rotation steps, each row followed by its count of steps
The counts run from 0 to 647.
[ 19  12   0 -27 -17  -4  -8 -26   3   6   3   2 -25  31  27 -31  21 -19
  53 -35 -15 -39   1  15  33  -6  -8 -50   6  -5   1  18 -12  39  47 -14
  32  16  -9   0 -22   2 -15  15 -15 -24  -6 -22   1  29  42  -4  -6 -23
  22 -22  15   1 -11  29   1  -2   8  14  -3  20  20 -24  -4 -10   9  30
  -8   6  24]
141
[  7  -4  -3 -11 -18  -3  -4 -23  13  -7  14  22 -16  -7  13   3  37 -16
  56 -53  -7 -27 -26  17  15 -10   1 -42   4 -20  23  23 -21  36  44  -5
  32  28  -6  17 -23 -18 -28   5  -7   1  -5 -13   2   7  38  -3 -20 -26
  19  -6  33  -1  -9  30  -4   4  -6  -7  15  31  33 -26  14  -5  16  18
 -23  18   0]
126
[ 14   4   1 -31  -8   4  -6 -15  12  26  26  -7 -24  19   9  13  38 -33
  76 -47  -7 -30  -8  13  12   7   4 -25   9   1  -6  21 -25  26  24 -21
  42   3   2 -21  -4 -12  -9  -6 -20 -13  -1 -10  16 -21   9   0   3 -39
  19 -38  31   3   3  31  -6   6  -7  21  25  15  19 -26  -1   2  10  37
  -1  11   4]
167
[ 35   6  29 -30 -37  -1   3  -5  -2 -16   7 -13 -40   5  10  37  21   4
  37 -35 -19 -14   3 -17  21 -38  -1 -38   8   8   4  32 -20 -10   4 -25
   9 -13  29 -17  -3  -3  -6   4 -16 -24   2 -13   1   0  52 -28 -25 -22
  24  -3  19   9   9   9 -45  40   0   9  12   9   9 -21  -6  30  15  16
  -4   2  30]
32
[ 15  14 -28 -38 -16  -7 -20   6  23  23  21  11 -21  34  25  27  23 -26
  43 -22  24 -38 -11  15  20  14 -10 -32  12  -8  11  27  -9  28  12 -37
  16  -4  -4 -13  -4   3  -9 -10 -22   2  -1  10  10 -17   7 -26 -34 -35
  15 -44  32  -6   3  28  -5  14   8 -11  33  46  26  -5   4 -17   6  -1
 -11  19   4]
207
[ 29  29 -24 -37 -10  15 -16   6  -3  -4  14   0 -30  46  48   8   2  -5
  30  -1   6 -22  10   7  18  -6   6 -47  29 -11   6  21 -22  18  19 -13
  27 -16   7  10  -6  17 -13  -1 -39 -10   2  11   6   8  35 -27 -42 -38
  10 -27  16  20  11  14   5  17   0  -4  18  37  25  10  -7 -20   4  -3
 -18  18  23]
222
[ 19  14  -3 -31  -5   3   2   0 -18 -30  21  -3 -43  12  31  12  13   7
  25 -21   5 -19  -1   1   4 -11  -4 -41  17   3   0  31 -15   4 -10  -9
  10  -1  10  19 -17 -11   3  -1 -23 -15 -11 -22  -9 -15  44 -44 -41 -31
  40 -32  18  -3  19  16 -48   5 -10 -19  25  36  30   1  -4   9  16  20
 -38  16  25]
482
[ 18  10  -1 -43 -13  -3  -4 -19  20  22  26  -4 -31  31  23   5  31 -20
  71 -46 -17 -17  -1  12  21  -9   6 -35  15 -17  -1  29 -26  12  25 -18
  36   2 -12 -13  -7  -3 -20   3 -17 -10  -8  -9   9  -2  15   4   9 -37
  23 -26  22  21  -4  35  -2   0  -5  28  14  13  16 -16  -7 -17  19  35
  -3   8   8]
164
[ 18   0   1  -3  -7  20  -9  -3  -7   1  19   6 -17  -7   2  17  32 -28
  47 -31   8 -58 -18  11  33  -5   0 -44  12   4  16  22 -21  40  38  -5
  23  17  13   5 -19 -18 -16   1 -19  -2   2  -5   6  -8  45  -1 -23 -31
  -1  -8  41  -9   1   2  -5  24 -13   5  23  32  35 -29  19  16  -7  10
   6  34  -3]
374
[ 28   0   8 -41 -48  -6   3 -12  14  -4  -3   8 -33  20  20  23  20 -15
  57 -25 -14   1 -10   8  16 -31  10 -31  13 -16  18  26 -14  23  36 -32
  41  -3   8  -6  -2  21 -19   4 -14 -16   7   3  13  24  32 -12 -26 -21
  23 -12   6  23 -19  47   3  16   9   1  -3  11  10 -20  -5 -17  19  16
 -19 -19  19]
286
[ 33  18   0  -9   2  23  -7  -5 -37 -28   3  12 -22  13  38   0  21 -12
  36 -14  -7 -19  18   9  27 -24  14 -56  24   3   7  13 -27  19  26  -5
  15   2  35  36 -20 -16 -13  -4 -19 -25  11 -14 -16  15  53 -34 -16 -17
   9   7  11  11  12  21  -8  12  -2   2  11  37  37 -17  14  23   0   5
 -23   2  25]
607
[ 25  25 -10 -49 -12 -19 -12 -12  21  18  19  -2 -30  48  47  -4  23  -7
  52 -41 -15 -17  18   2  26  -1  -9 -43  10 -13 -10  24 -17  -8   4 -30
  10 -12  -8 -12  -4  -1 -15  -1 -25 -21  -8 -14  -3  -1  17 -23  -1 -31
  31 -30  17  15  11  33 -24   5  13  19  14  22  11  -7 -13  -9  21  21
  -9   8  25]
181
[ 21 -17   7 -21 -44   4   0 -10   8 -12   4   3 -25  -8  -5  27  34 -19
  56 -32  -6 -15 -36   7  -6 -10  -1 -21   1  -9  17  24 -26  31  39 -23
  50   6  21 -15  -3  11  -1  -7 -17 -17  21   5  22   4  36 -12 -56 -21
  16 -29  26   2  -9  29  -9  26  -6 -16  15  19  14 -24   0   5  10  17
 -20  -1  14]
270
[ 20 -15   3 -24 -44   4   0  -9  13 -15   0   4 -28  -6   0  26  31 -15
  56 -35  -9 -13 -30   5  -7 -13   1 -22   9 -17  18  27 -24  24  40 -21
  53   4  15 -10  -3  15  -8  -5 -19 -12  19   7  22   6  35 -12 -53 -23
  15 -24  22   9 -10  34  -7  25  -7 -13  11  17  15 -20  -3  -4  13  15
 -20   2  14]
269
[ 36  13  23 -34 -25  10   2   0 -19 -14   9 -23 -44  18   9  19   2  -8
  31 -11  -5 -35   1 -13  23 -30   0 -42  14  24  -1  26 -13  20  24 -14
  25 -14  26 -14  -2  16   7   9 -25 -31   0  -8  13   7  59 -22 -36 -27
  23 -20  14   6   5   1 -25  33  -3   8   8   8  11 -15 -10  17  -3  18
   0   4  33]
524
[ 32  10 -13 -32 -17  28 -10   5 -15 -23   5  -7 -40  30  40  -5   8   5
  31  -5  -4 -23   8   6   9 -12  -3 -43  29 -15   2  21 -28   5  19  -6
  32 -15  21  11 -10  20  -2  -1 -42 -21  15   6   0  13  52 -23 -55 -26
   5 -24  14  21  13  16 -10  18 -11   2  13  33  20   5 -12  -6   4  10
 -20  21  38]
241
[ 26  10   7  -8  -2   2  -2   5 -25  -3  13  17 -17  -9  13  36  28 -26
  38 -33   6 -28  13   0  34  -5  14 -42   6  14   6  19 -27  18  11 -29
   8   6  38  10  -6 -23 -16 -18 -13 -12   4 -10   1 -23  27 -42 -14 -20
  23 -13  31 -10  19  25 -33  29   2 -14  25  29  40 -28   3  44  -2   4
 -20   3  -2]
336
[ 31  13 -13 -17  -9   3 -13  -2  -6   5   2  20 -18  26  38 -16  16 -15
  32 -23  -3 -52  13  12  58  -4  -2 -61  12 -11  15  14 -12  28  42 -19
  15  14   8  14 -23   9 -30  11 -26  -9   0  -4   4  25  48 -10 -14 -20
   4  -9  25   4  -3  23  -3  15   7   4   1  41  31 -19  -5   0  -6   0
   2  28  14]
366
[ 23 -14  15 -33 -36   5   6   8  17  -1  12  -8 -40  -3  -3  52  29 -17
  56 -28   3 -28 -21   0  18 -26  -6 -17  13  -3  20  42  -6  11  13 -37
  21  -2  18 -31  -7   5  -1   1 -16 -14   9  -4  15 -16  35  -3 -24 -25
   9 -20  20  10 -15  25 -25  34  -8  16  16  21   9 -26   7   2   5  18
   9  16  13]
537
[ 27  28 -15 -41   8  11  -8  -4 -19 -16  21  -2 -38  42  49  -1  10  -2
  40 -11   0  -5  17  11   7 -11   8 -43  32  -1 -10  22 -23   7  -2 -10
  21 -13  11  22  -9  -5  -3  -6 -26 -17  -7 -14 -12  -6  29 -43 -23 -34
  30 -28  10  15  21  29 -17  -5   0   2  25  35  28   5  -3  -6  16  19
 -37   1  30]
465
[ 41  28   4 -19  -8  17 -14   2 -18  -9   4   4 -13  21  26  36  24 -27
  40  -8   2 -21  15  -1  34 -29   8 -49  21  21   8  11 -21  16  14 -23
   6 -17  40  10   2 -22  -7 -12 -14 -25  14  -1 -15   5  40 -46 -19 -19
  11   8  11   4  14  13  -4  31  16   7  25  33  29 -24  22  35  -6 -10
 -10 -10  15]
73
[ 21 -14   2 -26 -47   1  -3  -8  15 -13   0   8 -31  -2   5  24  28  -8
  54 -35 -13  -6 -30   9  -3 -16   1 -26   7 -25  22  27 -25  17  36 -20
  50   4  11  -9  -5  20 -12  -2 -21 -10  16   6  18  11  36  -9 -53 -22
  14 -24  21  11 -12  38  -7  25  -9  -9   8  18  15 -15  -4 -10  17  13
 -23   3  18]
268
[  8  -5  11 -10 -18  -4   0 -25   3  -9  18   8 -21 -17  -1  10  43 -16
  51 -58  -7 -32 -25   7  15 -11  -5 -40  -3  -2  15  27 -18  28  28  -9
  18  28   1   6 -23 -30 -16   3  -2  -8 -11 -31  -2  -5  42  -8 -14 -24
  29  -9  35 -11  -6  21 -31   9  -8  -4  19  25  30 -31  14  16  14  29
 -20  17   4]
641
[ 21   2  23 -31 -31   9   9   0  -3 -19  17 -15 -45  -4  -5  48  11  -7
  39 -24   4 -30 -27 -13  13 -39   1 -35  13  16  18  39  -7  26  15 -11
  21  -3  13  -8  -7   2   0  15 -14  -8 -15  -8  12 -15  57 -16 -40 -39
  24 -18  24   4  -4   1 -32  32 -12  -5  18  15  15 -16   7   8   9  19
  -6  16  16]
520
[ 33   9  -6 -26 -30   3 -16   2  13  16   0  23  -9  20  17  46  31 -33
  56 -24  -2 -14  -3  10  36 -12  13 -38  11 -11  19  19 -25  21  33 -40
  27  -6  26  -9   7   5 -28 -15 -19  -7  21  20  11   4  15 -21 -19 -21
   3  -5  20  14  -7  36  17  32  14   2  19  30  20 -23   8   4   0 -10
  -4  -5  -5]
63
[ 23  18  -3 -31  -4   3   2  -2 -21 -27  20  -2 -40  16  33   6  11   8
  24 -21   0 -15   7  -1   3 -12   4 -45  20   0  -1  28 -20   6  -7  -5
  16  -4  11  22 -12  -6  -2  -2 -24 -11 -13 -18  -7 -10  47 -43 -42 -32
  38 -33  21   2  21  16 -42   9 -10 -19  23  31  31   1  -9   9  18  22
 -36  14  29]
483
[ 38  15   8 -29  -7  -4   2   3 -18  -8  -1  10 -33  23  39  23  18 -16
  39 -17  -7  -9  32   4  44 -28   7 -45  18   4   3  28  -9  -2  -2 -41
  -3  -6  35   9 -11  -8 -13  -6 -14 -30   4 -19 -13   2  30 -43   5 -10
  26  -9   4  10   8  46 -33  16  14  12   5  31  25 -26  -2  22   9  10
 -19  -7  27]
321
[ 13 -15  -4   0  -4  17  -2  -4 -15 -12   8  18 -17 -19   7   6  44 -27
  54 -33  10 -40 -14  24  18   1  -2 -33   9  -7  14  22 -17  33  30 -14
  25  28  24  19 -30 -24 -10  -9 -15 -14  15 -17   0  -9  32 -10 -19 -16
   6 -13  31  -6  -1  34 -13   9 -12   0  16  42  40 -37  18  16  -3  18
 -18  21   5]
619
[ 18   1 -11 -14 -15  -8  -4   3   5   3  17  35 -14  -5  21  32  26 -16
  43 -43   4 -31  -7  12  44  -7  13 -47   8 -21  27  26 -18  25  26 -26
  13  22   9  18 -17  -9 -42  -3 -12  12  -7   2   5 -11  25 -15 -15 -28
  13  -4  38   0  -5  33 -11  20  -4 -16  19  38  41 -21   6   2   4  -5
 -15  26 -12]
351
[ 19  -3  20 -32 -34   7  13   1   4 -14  18 -15 -44  -2  -5  50  14  -8
  38 -25   7 -35 -30 -11  16 -32   0 -29  13  11  19  41  -2  28  16 -17
  19   2   7 -17 -10   3   0  14 -14  -7 -13 -11  12 -15  51 -11 -42 -35
  24 -21  25  -2  -8   7 -34  28  -9  -4  15  17  18 -18   5   4   9  20
  -7  18  14]
519
[ 19 -12   8 -32 -28  10  12   6   1 -11  16   0 -47  -9   2  40  13 -12
  46 -26   7 -28 -29   4  12 -25  10 -27  18 -10  23  41  -9  31  23 -20
  37  14   6  -2 -15  15 -10   9 -21  -2 -11  -2  22 -15  42   2 -36 -36
  19 -28  22  11 -13  26 -18  20 -19  -6  13  22  25 -13  -3 -11   9  24
 -14  24   5]
4
[ 12  12 -17 -36 -12 -10 -14  -4  21  32  25   5 -16  27  19  20  34 -27
  63 -41   7 -32  -6  12  16  19  -5 -27   7  -6  -5  22 -23  16  13 -36
  26  -4   0 -24   5  -7 -10 -15 -23  -9   1   1  15 -25  -1 -21 -16 -34
  23 -47  37  -5   7  31 -12  10   6   2  33  28  19 -15  -7  -2  10  17
  -7  13   1]
187
[ 38   2   4 -37 -35   2  -9   3   8   9  -3   4 -30  27  27  25  23 -13
  55 -26 -20  -9  16   3  29 -15   7 -34  13 -19   4  19 -30  -7  28 -41
  32 -15  31 -21   5  24 -17  -9 -32 -21  24  13  16  12  22 -14 -20 -14
   7 -19  15  24   2  37  -2  34   8  18   4  15   7 -21 -15   7   9   3
   2  -4  23]
551
